In the data rows, the value 128 means zero.
Here are some points, each followed by its number:
[102 122 129 113 120 143  97 114  99 138  98 139 176 133] 0
[156 122 132 145 137 137 126 113 137  95 115 130  89 105] 1
[ 68  95 175 119  72  87 240  99 158 122 211  62 111  78] 2
[136  82 217 133 129 147 134 108 133  91 149 116 134 122] 3
[133 159 106 108 104 135 135 165 132 154 163 140 130 123] 4
[174 218 227  14  85 174 179 173 163  86 192 168  62  77] 5
[138 150 123 136 170 142  71 134 127 153  99 165 130 159] 6
[174 156 116 108 102  99 142 144 139 118 141 141 100 129] 7
[119 115 144 151 122  94 143 113 139  97 139 114 127 113] 8
[ 30 129 194  34  72 206 157 131 117 197 178 132 162 101] 9
[101  91 102 152 101 209  83 134 155 173 148 100 173 142] 10
[ 82  94 141 124 112 161 107 116 124 141 124 113 173 127] 11
[157 122 128 140 144  88 117 126 132 103  93 127 122 137] 12
[152 146 154  87  91  99 187 147 133 111 178 136 114 107] 13
[ 93 124 134 162 159 139  65 129 102 128  88 144 153 143] 14
[165 109  54 246 213  99   0  82 115  86   0 163  93 157] 15
[126 173 111  71  93 170 188 127 132 166 198 142 102 116] 16
[147 121 120 167 146 124 108 108 132 118 118 132 124 148] 17
[156 135 157 105 103  89 162 136 135 105 147 127 105 114] 18
[141 105 190 137 131 127 156 101 124  74 148 128 106 102] 19
[ 46  71 134 100 166 171 171  66 107 173  68  83 184 149] 20
[135 136 117  85  77 137 149 144 138 152 146 123 121 116] 21
[112 122 116 151 162 174  93 110 122 140 108 148 166 160] 22
[128 121 112 136 156 114 139 157 112 154 124 115 132 141] 23
[ 57 138 152  80  79 167 137 137 128 174 160 130 143 100] 24
[121 160  86 120 125 157  89 132 124 165 122 160 125 144] 25
[ 45 116 142  64 104 206 135 116  82 198 113 127 196 120] 26
[171 114  72 220 202 115  50  87 124  83  30 149  97 147] 27
[201 136 151 116 107  19 250 144 155  63 191  96  64 100] 28
[185 141 157 118  90  16 255 134 176  57 215  78  38  82] 29
[ 76 101 103 194 168 147   0 124  95 127  51 146 181 153] 30
[176 101 100 184 207 165 108 116 123 151  70 110  96 163] 31
[119  45  96 196 109 166  69 128 171 115 116  55 170 132] 32
[103 143 134  87  95 134 151 167 119 140 152 127 148 100] 33
[158 132 162 114 102  85 174 121 140  94 159 124 115 117] 34
[ 70 114 149 144 187 174  48 140 142 186  99 126 151 156] 35
[155 155 148  48  71 133 200 161 141 144 187 125  97 103] 36
[119 179  90  68  92 187 173 132 135 188 199 145 104 123] 37
[ 44 180  88   0  43 240 242 102 123 225 255 117 122  82] 38
[ 91 116 139 133 135 153  89 137 146 158 126 126 136 132] 39
[202 167 113 103  80  77 174 160 157 102 165 134  77 102] 40
[ 84 117 164  90 127 175 158 140  94 131 132 111 138  93] 41
[119 129 115 115 111 152 102 162 124 157 131 134 137 129] 42
[140 138 110 104  97 133 137 143 134 145 137 126 122 125] 43
[149 109 148 189 207  85  84 119 108  62  64 119 150 150] 44
[140 137 101 192 190 128  37 120 131 107  78 159 136 157] 45
[166 143 114 117 122 124 119 131 124 121 113 149 111 129] 46
[188 129 118 159 145  96 125 117 143  73 101 132 100 122] 47
[203 132 152 145 110  10 239 138 155  41 186  94  70  94] 48
[162 127 127 157 140  92 111 121 130  95 113 140 124 138] 49
[164 155 125 105 102 131 178 140 144 134 177 131 108 126] 50
[198 115  56 129 120 188 161 145 152 127 193  97  80 113] 51
[ 92 117  92 182 155 127  80 113 127 145  97 128 137 141] 52
[110 108 145 125 134 140 112 113 116 121  99 128 149 127] 53
[206 182  75  69  70  85 185 168 131 134 145 141  89 116] 54
[ 82 110  80 171 196 206  44  87 101 164  49 160 211 189] 55
[183 118 140 195 175  59 123 111 129  50 105 127 118 142] 56
[125 131 110 160 156 137  85 103 119 117 116 148 143 148] 57
[158 165  83 117 109 112 111 185 136 131 123 145 111 111] 58
[155 155  59 136 142 115  50 125 118 134  46 176 128 161] 59
[117 119 115 148 159 170 112 105 121 137 110 139 168 154] 60
[175 117  68 204 183 102  45  92 123  88  29 155 105 152] 61
[ 22  92 132 206 230 184   0 118  81 144  37 153 186 174] 62
[140 129 153  95  95 106 182 122 132 117 160 119 122 115] 63
[194 155  94 134 118  86 116 145 140 117 117 154  96 138] 64
[ 94 127 138 126 145 155  80 128 119 155 105 145 150 144] 65
[123 117 121 128 119 155 114 125 126 148 121 127 118 128] 66
[138 162 119  99 102 144 140 161 133 149 172 152 131 121] 67
[  0 106 199  67  83 201 139 118 108 193 168 121 184 102] 68
[143  88 155 196 179  90 101  84 118  58  86 120 151 137] 69
[157  58 233 180 169 111 128  74 124  29 109 123 133 119] 70
[184 138 105 155 133  93 140 140 141 103 137 130 106 139] 71
[ 60 118 151 131 111 119 121 141 119 135 145 124 160 102] 72
[149 149 110 142 107  97 107 139 148 104 122 141 116 115] 73
[ 81 119 132 116 135 159  91 120 118 152  94 139 160 137] 74
[209 139 128 139 125  86 159 126 144  81 142 133  98 132] 75
[119 134 166  83  91 130 213 114 135 127 204 112 116 102] 76
[154 156 135  64  70 122 158 153 146 150 164 138  94 115] 77
[ 94 123 170  85  87 142 165 129 130 142 169 115 138 111] 78
[ 72 128 178  66  86 184 161 127 127 173 171 125 138 110] 79
[ 55 155  97  48  78 208 202 100 117 201 215 116 136 104] 80
[134 131 138 126 120 120 130 126 129 118 135 132 127 125] 81
[171 128 129 146 160  87 127 122 140  97 101 132 110 145] 82
[ 47 118  49 198 138 111  51 108 130 165  84 126 138 137] 83
[111 123 127 106 106 145 133 154 129 153 144 121 133 124] 84
[177 137 114 142 157  87 131 129 137 104 104 137 113 146] 85
[171 149  86 175 160 117  47 130 121 112  85 177 133 161] 86
[ 99 178  87  29 122 196 114 157 101 227 107 143 150 135] 87
[ 50  78 182 134 132 178  71 124 113 146 116 122 210 139] 88
[145 121 115 136 144 138  80  91  72 102  55 155 185 136] 89
[108 157 123  61  86 176 122 151 116 171 133 146 141 114] 90
New points follow, each followed by the numbers of its two nearest points above by angle, nearest first.
[ 71 108 191 108 112 152 131 114 123 144 145 121 157 121] 68 9
[141 130 158 122 120 107 118 121 129  98 131 145 126 129] 81 19
[118  98  96 146 105 137 106 129 143 144 124  99 141 134] 32 10
[ 63 107 145 132 105 108 167 109 135 138 159  96 126 101] 2 72
[ 66 110 190 116 132 180  95 111 123 131 133 132 169 122] 88 11
[ 14  72 203 112  64  58 255  81 159 117 235  33 106  53] 2 76
[141 164  89 104 109 132 120 163 121 143 119 137 115 128] 58 43
[ 71 118 139  98 122 171 128 119 109 178 124 123 158 129] 26 68
[184 110 144 201 174  51 114 112 127  31  96 124 116 141] 56 49
[104 118 176 106 105 134 160 118 128 121 162 120 142 112] 78 76
[129 108 116 147 125 136  99 126 135 130 113 119 144 141] 32 30
[120 129 166  88  92 128 200 117 134 123 192 115 119 103] 76 63
[106 120 133 100 109 149  98 116  96 140  94 146 171 133] 0 74
[192 125 110 169 150  81 125 118 139  71  92 128  92 125] 47 82
[179 168  73  58  71 110 166 163 118 151 130 140 117 113] 54 43
[138 116 196 121 124 112 171 138 123  84 166 123 113 100] 19 34
[208 181   0  48  75  86 194 148  88 179  81 120 105 127] 54 43
[134 140 130 129 149 136  98 137 135 144 117 144 122 144] 6 45
[140 160 146  45  65 106 205 182 132 154 197 129 109  97] 36 77
[171 166  81  96 110 119 141 150 139 158 116 142  89 138] 54 7
[126 160  96 122 129 143  91 166 123 155 109 147 111 135] 25 42
[  0   0 205 245 255 184 255   0  81 244 111   0 165 209] 20 60
[124 147 100 128 110 152  88 144 141 143 113 139 122 117] 25 42
[152 132 128 142 120  97 116 124 132 101 126 143 126 136] 49 56
[ 86  78 195 191 176 107  67  96 101  70  96 140 195 146] 69 44
[170 132  93  88  75 102 133 145  98 116 102 132 160 118] 54 43
[178  84 207 159 155 127 127  75 124  23 109 133 120 110] 70 19
[157 147 149  66  79 116 197 159 143 134 178 118 100 106] 36 13
[172 155  68  84  81  96 155 145 102 133 107 129 141 116] 54 43
[125 123 136 147 126 117 114 119 137 110 119 129 130 123] 69 70
[165 177  75 123  94 106  95 193 146 131 126 156 112 111] 58 73
[160 102 149 149 154  52 151 129 116  61 112 121 141 129] 56 12
[ 14  37 196 160 221 183 173  65  79 184 101  60 187 153] 20 88
[202  95 167 175 181   7 166 130 123  12 105 119 130 134] 56 82
[138 165 177  41  65 132 199 166 157 142 216 131  91  95] 36 77
[105 124 129 133 121 132  94 122 125 145 123 148 140 140] 65 74
[136 134 126 130 126 115 114 141 121 125 124 140 133 132] 86 59
[103 133  66 155  85  18 234 120 180 141 183  65  37  77] 29 28
[186 165  44  83  91  98 171 137 108 152  95 121 117 123] 54 43
[152 158  93  85  93 134 139 145 117 157 128 142 128 128] 43 54
[ 45 101 108 158 108  81 191  95 155 146 161  71  76  79] 2 8
[103 133 114 108 108 161  92 141 117 164 111 146 139 130] 42 87
[173  97 170 219 255 180 255 156 127 205 212  27 118 196] 23 31
